In the rows, 128 means zero.
One turn or mirror swaps these rows in pairs. Which row does each one swap with?
The rows were stretched afterwards, more along some directions than others.
Z300: [ 91 121 102 126 129 110 127 151 143 168 122 119 131 139 138 162 117 111
 141 146 145 129 106 114 112]
Z875: [128 152  96 113 118 131 158 153 161 147  98 137 111 103 151 174 105 111
 152 135 138 131 121  97 123]
Z157: [ 56 134 107 103 132 115 157 154 134 132 107 119 134 136 157 168 119 108
 158 131 122 104  97 112 120]
Z761: [113 128 107 130 111 156 159 143 153 123 122 117 125 101 134 158 152 105
 142 129 141 135 122 107 149]
Z293: [132 141 110 128 108 128 157 157 153 151 114 119 121 135 162 153 102 109
 130 127 133 124 129 101 130]
Z862: [ 83 109  88 116 120 150 146 139 149 161 107 144 131 126 137 164 134  98
 138 119 136 121 144 109 127]
Z47: [128 120 123 118 118 148 161 134 138 142 147 120 124 118 146 154 128 106
 156 140 133 110 111 105 152]
Z792: [ 87 124 101 108 139 136 142 147 126 151 124 119 136 133 118 152 120 123
 141 140 124 119 102 101 115]
Z525: [114 126 114 115 131 141 153 135 138 144 144 118 127 119 145 164 129 105
 160 147 131 109 108 113 154]
Z822: [117 124 117  95 126 130 150 129 153 124 101 119 141 108 120 156 139 106
 143 121 120 120 104  96 118]
Z8: [113 135  95 107 115  94 138 162 155 153 123 141 131 118 153 160  86 126
 150 133 132 117 126 109 121]
Z758: [120 130 115 101 125 139 149 128 149 122 104 113 143 108 122 159 141 109
 140 119 120 122 101  98 122]
Z613: [139 142 110 124 119 139 162 138 155 137 115 123 121 131 149 165 106 117
 134 126 134 126 129 111 130]
Z320: [ 83 118  89 125 115 135 136 146 147 156 110 128 133 125 141 156 140  93
 137 126 122 114 141 116 134]
Z866: [110 123 109 105 124 149 163 136 124 133 126 128 132 113 111 154 115 128
 145 127 117 111 127  96 127]
Z82: [105 125 110 101 130 158 156 135 126 135 124 126 135 117 114 151 125 129
 142 126 114 112 119  91 125]
Z349: [136 143 112 131 112 136 147 149 163 153 117 126 123 133 170 156 107 114
 127 127 131 121 139 105 135]
Z241: [136 139 109 125 115 139 160 146 160 149 119 127 115 136 157 170 105 112
 129 123 137 127 129 103 136]
Z220: [106 134  91 113 107 169 176 150 156 124 120 120 122 108 156 137 124 110
 146 124 141 124 112  99 163]
Z176: [129 116 130 116 127 112 147 120 157 141 123 130 135 106 132 158 136 115
 148 118 147 120 143 128 147]
Z532: [ 87 116  71  94 117 110 155 149 149 154 122 125 131 115 128 175 102 110
 161 113 127 112 101 115 122]
Z918: [ 53 140  99 105 129 121 159 159 134 132 103 116 130 133 162 168 113 106
 153 125 119 104 100 110 119]
Z140: [105 136  98 109 118  98 131 160 162 154 115 146 133 122 157 162  90 126
 145 138 131 113 130 103 115]
Z405: [135 144 128 125 113 127 161 150 142 130 107 134 134 113 158 147 111 133
 141 119 149 138 127  95 131]
Z914: [115 127 112 101 123 125 146 133 148 127 104 113 139 107 129 159 138 100
 144 122 120 120 109 103 114]
Z984: [107 119 123  89 126 114 142 140 162 132 116 122 142 120 146 161 135 102
 142 119 129 126 100 109 134]
Z796: [ 83 126  89 113 119 147 152 153 160 126 112 129 124 107 134 171 143 104
 136 134 130 126 131 105 128]
Z555: [127 155  93 108 113 129 162 162 154 147 100 141 112 105 158 178 102 113
 148 130 138 133 118  98 126]
Z701: [ 91 129  94 135 119 110 129 160 147 161 116 118 124 133 151 167 113 104
 140 143 145 131 110 117 113]
Z849: [ 87 120  85 127 113 138 132 149 157 158 113 132 132 125 154 158 132  98
 133 121 123 110 145 117 135]
Z177: [118 123  99 104 119 146 178 130 152 145 113 126 119 125 129 173 109 109
 143 111 138 128 111 105 121]
Z228: [ 84 115  86 119 121 127 129 147 154 160 117 135 134 126 153 156 130  96
 137 125 124 108 142 121 136]
Z599: [100 130  89 123 105 167 173 146 152 125 117 117 122 112 155 131 118 110
 145 129 131 117 124 108 155]
Z408: [109 142  87 116 103 187 178 144 147 113 112 116 120 109 143 138 129 108
 138 124 126 121 123  94 153]
Z446: [ 93 123  95 121 118 164 157 145 151 122 118 118 124 109 125 169 157 101
 135 132 128 130 126 105 138]
Z449: [103 119 114  98 127 121 142 136 158 128 114 119 146 120 135 160 140 106
 138 117 130 124  99 105 128]
Z815: [ 93 128  95 120 120 162 153 141 154 122 116 119 125 108 127 169 154 105
 136 128 129 130 122 108 138]
Z23: [125 120 121 105 122 141 163 129 133 135 125 133 131 107 116 158 117 124
 144 122 118 109 137  99 129]
Z869: [ 79 110 100 119 131 134 141 153 123 161 130 122 133 136 127 152 121 115
 142 140 133 122 112 106 109]
Z95: [107 145  89 112 109 187 176 141 146 116 109 116 127 109 140 142 124 116
 140 126 123 118 107  89 142]
Z104: [108 143 101 138 111 129 132 154 151 152 114 122 128 131 165 146 116 107
 137 140 120 109 136 117 133]
Z244: [103 129  83 106 112  90 135 164 153 158 128 136 132 122 150 156  85 120
 153 132 133 112 114 114 124]
Z512: [113 131  87  95 116  97 141 159 153 158 128 142 135 115 149 161  86 123
 157 128 133 116 113 112 125]
Z319: [ 89 123  95 134 123 108 130 156 148 167 118 120 129 132 148 171 115 106
 144 142 145 128 113 118 113]
Z122: [ 88 125  84 126 100 171 166 152 132 130 134 127 120 136 148 160 109 118
 133 116 107 109 128  93 142]
Z160: [123 145 106 110 119 170 168 130 135 113  97 109 131 100 120 152 133 114
 143 131 107 114 114  86 115]
Z417: [110 138  93 110 116  96 132 165 163 151 119 147 130 118 160 161  85 125
 144 138 135 120 126 106 119]
Z754: [ 91 135  97 113 118 123 138 157 166 130 107 142 127 117 143 170 123 117
 132 145 133 131 132 106 121]
Z659: [105 116 105 113 113 122 158 143 173 149 131 133 129 118 171 146 124 103
 149 124 158 125 131 131 168]
Z472: [138 135  96 126 111 137 157 141 165 155 123 128 122 129 156 155  97 112
 131 126 132 119 137 106 133]
Z264: [115 143  89 110 110 170 175 142 155 119 115 116 125 104 148 132 117 113
 138 121 127 120 115 100 155]
Z60: [114 125 130 123 129 138 149 120 150 148  98 133 128 126 144 148 143 121
 150 130 144 128 148 104 129]
Z690: [ 94 130  93 114 122 116 134 155 171 141 110 144 127 113 151 159 111 119
 138 148 132 118 143 104 118]
Z9: [ 97 132  81 134 114 125 141 158 143 159 123 118 118 129 148 183 108 103
 140 134 134 127 112 114 118]
Z325: [106 118 107 106 128 160 160 137 124 136 131 129 133 116 112 153 122 126
 140 128 115 113 123  92 129]
Z351: [108 121 125 126 123 137 148 120 152 147 105 132 132 133 141 148 145 120
 151 129 143 124 144 107 131]
Z203: [114 140  84  96 105 129 165 179 155 143 126 142 113 116 168 179  97 103
 142 119 134 132 109  98 152]
Z995: [ 77 109  84 125 117 145 138 144 157 157 108 138 131 127 145 158 137 100
 129 115 130 118 148 110 131]
Z528: [144 117 120 116 111 153 169 137 143 145 138 137 120 115 139 153 120 109
 147 128 151 130 124  90 152]
Z108: [118 135 115 102 132 147 147 122 149 121  98 115 146 107 119 159 140 116
 144 119 118 118 105 100 115]
Z136: [ 62 137 113 105 130 118 161 153 130 128  98 115 132 129 158 164 120 110
 153 122 120 107 105 110 115]
Z269: [121 125 131 125 126 141 150 116 155 147 103 131 131 127 140 146 146 121
 149 131 147 129 146 101 134]
Z248: [ 86 122  92 126 119 135 127 145 159 156 111 129 136 128 153 158 130 104
 135 125 115 105 143 119 135]
Z568: [124 121 115 104 123 144 164 132 133 128 121 128 129 103 111 156 126 123
 140 120 119 114 137  96 130]

Z220 swaps with Z241
Z792 swaps with Z690
Z405 swaps with Z122
Z140 swaps with Z82
Z136 swaps with Z351

One turn or mirror swaps these rows in pairs. Which row does each one swap with?
The rows were stretched afterwards, more along some directions than others.
Z455: [ 94 128 133 119 133 130 166 113 120 135 104 126 146 152 117 136 138  99
 112 131 110 112 110 163 135 116  96 156 126 144]
Z632: [121 122 138 129 146 127 135 134 107 123 125 133 144 134 147 128 125 115
 134 146 106 118 114 163 140 114 102 137 119 154]
Z887: [ 92 129 122 123 113 133 142 115 136 111 112 124 143 118 147 121 132 112
 130 113 115 128 122 148 148 113 101 111 118 139]
Z168: [ 95 114 136  98 116 126 161 108 132 129  99 138 142 140 133 139 131  89
 127 112 111 108 127 162 137 113 103 129  99 142]
Z864: [121 152 151 120 127 131 153 132 152 138 106 152 142 150 125 114 132 126
 114 134 104 118 122 136 155 115 113 117 125 137]
Z480: [131 134 152  93 159 129 145 114 114 141 114 129 159 141 128 115 132  96
 142 127 109 126 120 167 154  88  81 154 123 147]
Z509: [109 125 140 129 111 103 166 130 126 116 114 135 149 123 140 143 127  99
 135 133 112 122 115 170 147 121  99 114 102 147]
Z85: [136 136 146 124 133 113 127 136 132 148 130 154 156 137 149 130 112 106
 139 139 103 114 119 170 152  95 110 140 119 140]
Z469: [113 142 145 125 137 111 141 142 132 124 115 135 142 124 104 122 127 119
 104 121 109 118 114 140 152 111 106 144 134 132]
Z19: [111 142 145 134 115 104 148 135 123 131 125 131 161 120 154 132 119 100
 133 137 103 127 120 167 147 104 110 131 114 144]
Z111: [ 95 122 129 137 108 132 166 130 137 114 102 115 142 136 133 142 136  99
 119 137  99 116 105 160 145 128  92 122 110 147]
Z677: [137 145 146 115 150 121 145 143 152 121 131 133 153 155 113 124 151 112
 114 129 120 108 117 141 149 121 127 131 131 135]
Z520: [140 133 145 107 140 123 147 139 134 114 121 124 153 150 110 114 144 104
 129 132 122 108 127 126 136 126 119 149 137 136]
Z572: [109 124 147 127 146 102 134 134 130 126 111 145 160 143 136 129 134 104
 129 123 112 138 105 154 150 100 112 131 137 148]
Z419: [132 129 135  86 138 131 133 119 118 132 133 129 159 138 130 126 140  95
 134 120 117 115 128 173 155  98 104 155 104 140]
Z548: [108 130 136 118 127 121 164 114 140 113 100 127 144 132 140 133 133  92
 130 117 106 118 101 163 144 109  97 101 121 143]
Z637: [115 123 143 131 113 129 172 118 144 122 108 143 134 153 133 124 138 105
 130 134 109 103 110 162 149 126 105 122 115 149]
Z163: [118 126 139 118 123 123 148 135 124 131 114 149 150 154 130 133 137 102
 129 138 105 108 137 152 135 132 114 139 112 151]
Z928: [130 127 140 123 133 129 150 113 135 129 113 137 141 132 144 135 128 107
 121 133 114 130 112 175 156 110  78 127 131 146]
Z521: [132 151 142 145 120 127 153 134 122 129 106 145 138 130 121 125 133 110
 132 130 124 125 123 162 152 133 108 132 112 140]
Z639: [101 118 136 117 131 123 151 123 142 133 127 129 152 162 151 135 132 106
 116 144 105 112 125 152 135 105 122 144 123 148]
Z226: [135 124 136 109 136 122 154 127 130 132 117 144 169 144 156 117 134  93
 145 134 108 119 118 155 146 109 103 123 121 146]
Z4: [ 93 126 130 141 115 124 134 127 124 132 113 140 152 145 157 140 138 107
 128 128 123 140 122 159 135 110 108 130 127 150]
Z966: [141 126 151 128 146 124 141 141 133 135 112 156 155 148 122 118 126 116
 142 131 118 124 114 153 153 107  97 158 138 132]
Z413: [ 94 142 135 121 124 125 153 118 135 134 101 122 148 124 132 123 132 114
 126 118 121 142 120 144 150 106 101 120 131 147]
Z268: [132 140 152 115 135 120 160 131 159 129 105 145 134 135 125 123 123 115
 125 138 102 105 129 139 152 122  99 128 131 122]
Z829: [114 132 137 117 107 111 148 124 131 110 110 138 151 126 138 139 140 102
 134 132 122 119 116 160 150 124  99 116 104 145]
Z457: [ 97 121 132 109 121 135 167 115 154 127 103 140 132 149 118 137 143  89
 111 123 117 100 111 150 152 116 112 122 113 149]
Z844: [115 137 145 123 119 137 140 139 118 146 131 144 139 144 154 128 115 110
 121 135 107 113 132 166 158 114 121 131 101 151]
Z806: [ 98 139 138 123 129 113 159 132 150 134 108 139 161 141 126 147 129  99
 121 129 111 115 125 155 147 122 108 144 117 127]
Z499: [131 127 131 107 142 119 133 142 121 113 122 139 166 136 120 126 136 111
 143 131 125 131 103 155 151 126 108 147 121 135]
Z33: [122 121 147 115 144 102 173 130 143 116 118 120 169 161 124 133 146 105
 128 147 104 111 100 140 139 111 102 137 142 147]
Z356: [132 128 145 114 120 134 136 134 108 114 122 127 148 125 123 117 128 122
 139 140 118 128 141 169 151 114 102 139 100 149]
Z377: [102 143 126 129 112 141 165 113 165 143 102 147 123 141 122 138 145  97
 119 116 118 115 129 153 146 109 102 123 105 141]
Z627: [112 134 142 119 135 131 145 110 117 130 120 129 157 148 131 126 137 105
 122 131 116 136 103 179 156 100  85 134 131 141]
Z991: [112 121 139 136 139 121 172 132 130 121 114 123 153 125 129 137 128  91
 133 128 106 123  93 168 147 109  98 124 140 150]
Z883: [ 96 142 124 119 107 128 151 121 130 123 111 132 142 124 143 119 141  97
 114 112 103 119 115 163 156 110 103 116 105 147]
Z130: [103 126 138 135 136 124 141 144 135 137 126 146 145 138 138 142 126  93
 102 122  99 114 106 155 146 115 124 127 136 159]
Z287: [104 128 128 115 124 111 154 114 118 125 116 127 147 125 138 132 124  96
 138 129 106 115 113 168 141 112 100 147 109 133]
Z336: [102 151 154 107 117 129 148 141 119 136 121 145 148 142 117 123 112 109
 113 118 107 119 143 155 148 130 128 135  94 127]
Z892: [144 146 139 108 144 116 134 127 143 119 130 136 151 150 140 112 145 112
 136 130 123 126 118 143 154 102 100 155 155 139]
Z756: [105 139 151 130 143 121 153 144 129 130 119 149 133 158 107 131 126 121
 122 131 109 101 114 142 148 122 129 136 107 138]
Z616: [ 97 122 133 112 132 128 128 114 115 135 118 147 141 135 162 133 129 110
 128 131 110 133 127 172 145  95  97 136 108 149]
Z560: [144 140 148 115 142 139 134 129 138 135 119 141 154 150 136 114 140 109
 123 139 111 113 112 166 171  99  95 135 144 140]
Z795: [112 147 144 133 132 121 163 135 157 143 104 130 161 165 125 145 142 109
 117 138 119 115 104 141 143 120 112 142 149 136]
Z689: [107 144 155 117 129 100 145 140 143 128 117 158 153 156 126 131 141 100
 123 128 112 105 111 136 148 113 136 134 112 140]
Z727: [125 133 153 112 138 125 148 133 125 114 107 131 144 138 112 127 141 123
 139 144 109 118 133 143 140 123  87 132 121 140]
Z734: [120 132 124  98 129 142 130 119 113 134 137 131 145 129 145 113 123 112
 123 120 106 124 138 177 151 104 100 145 102 140]
Z350: [134 141 146 119 137 131 155 134 131 138 130 123 162 155 116 130 131 114
 134 132 106 111 120 166 147 112 104 152 121 135]
Z880: [109 135 131  99 125 124 142 135 113 136 130 140 140 154 138 127 136 100
 112 123 104 112 128 159 159 117 122 154 118 145]
Z145: [ 84 127 130 117 131 121 127 125 122 115 121 122 149 118 131 140 145 110
 110 126 118 137 116 150 146 103  94 141 120 146]
Z194: [ 99 139 156 132 129 118 146 127 129 150 111 135 158 157 132 145 127 110
 123 148 106 121 116 158 136 115 118 141 120 155]
Z119: [123 116 125 129 129 137 136 128 112 121 127 130 137 123 148 128 120 104
 132 128 113 121 124 176 143 113 105 136 107 146]
Z370: [133 143 153 116 138 131 170 131 130 140 121 135 154 168 132 117 132  96
 122 134 100 112 118 172 156 107 112 146 122 140]
Z420: [108 122 142 127 142 122 131 135 123 138 109 142 154 142 136 136 141 106
 116 128 115 132 100 144 141 111 104 170 156 153]
Z886: [108 120 135 106 135 137 157 123 129 137 102 127 157 150 142 116 144  88
 102 138  86 112 102 155 151 100 106 137 136 162]
Z410: [121 153 159 122 140 120 163 140 126 119 118 131 152 141 134 102 119 122
 127 128  98 112 124 146 144 106 124 132 133 130]
Z113: [111 128 149 128 138 132 169 132 129 130 107 131 162 148 124 138 155  86
 121 138 125 128 103 156 144 120 103 156 144 153]
Z295: [118 131 139 131 108 139 142 133 112 129 116 131 138 142 115 133 135  96
 117 115 121 124 119 164 144 138 104 134 122 158]
Z291: [113 130 142 110 142 122 126 142 121 115 127 121 166 130 130 121 134 110
 119 129 117 120 122 144 149 108 124 148 133 148]
Z823: [114 132 132 123 141 125 142 130 145 114 111 142 151 143 127 119 143 125
 133 113 113 127 103 145 159 107  98 120 139 135]
Z867: [135 122 114 117 141 144 137 127 143 127 110 139 145 133 118 117 137 100
 124 121 110 112 115 156 152 120 102 115 128 148]
Z17: [100 130 134 122 139 141 151 129 137 137 121 137 158 127 129 127 129  95
 116 129  86 115 119 142 138 111  98 124 123 145]
Z850: [111 133 160  91 127 130 174 118 139 135 108 139 143 151 128 124 133 110
 112 134  94 103 135 169 154  89  98 131 101 142]
Z808: [134 138 143 138 113 144 156 127 135 145 110 142 146 135 124 121 123 108
 136 119 122 127 131 160 140 124 103 125 127 126]
Z816: [132 153 144 139 123 130 142 132 127 142 114 136 135 130 111 112 120 123
 123 131 103 118 122 155 153 113 108 125 116 126]

Z356 swaps with Z548
Z377 swaps with Z892
Z33 swaps with Z756
Z119 swaps with Z829
Z85 swaps with Z4
Z966 swaps with Z795
Z864 swaps with Z370
Z867 swaps with Z295
Z113 swaps with Z268
Z410 swaps with Z850

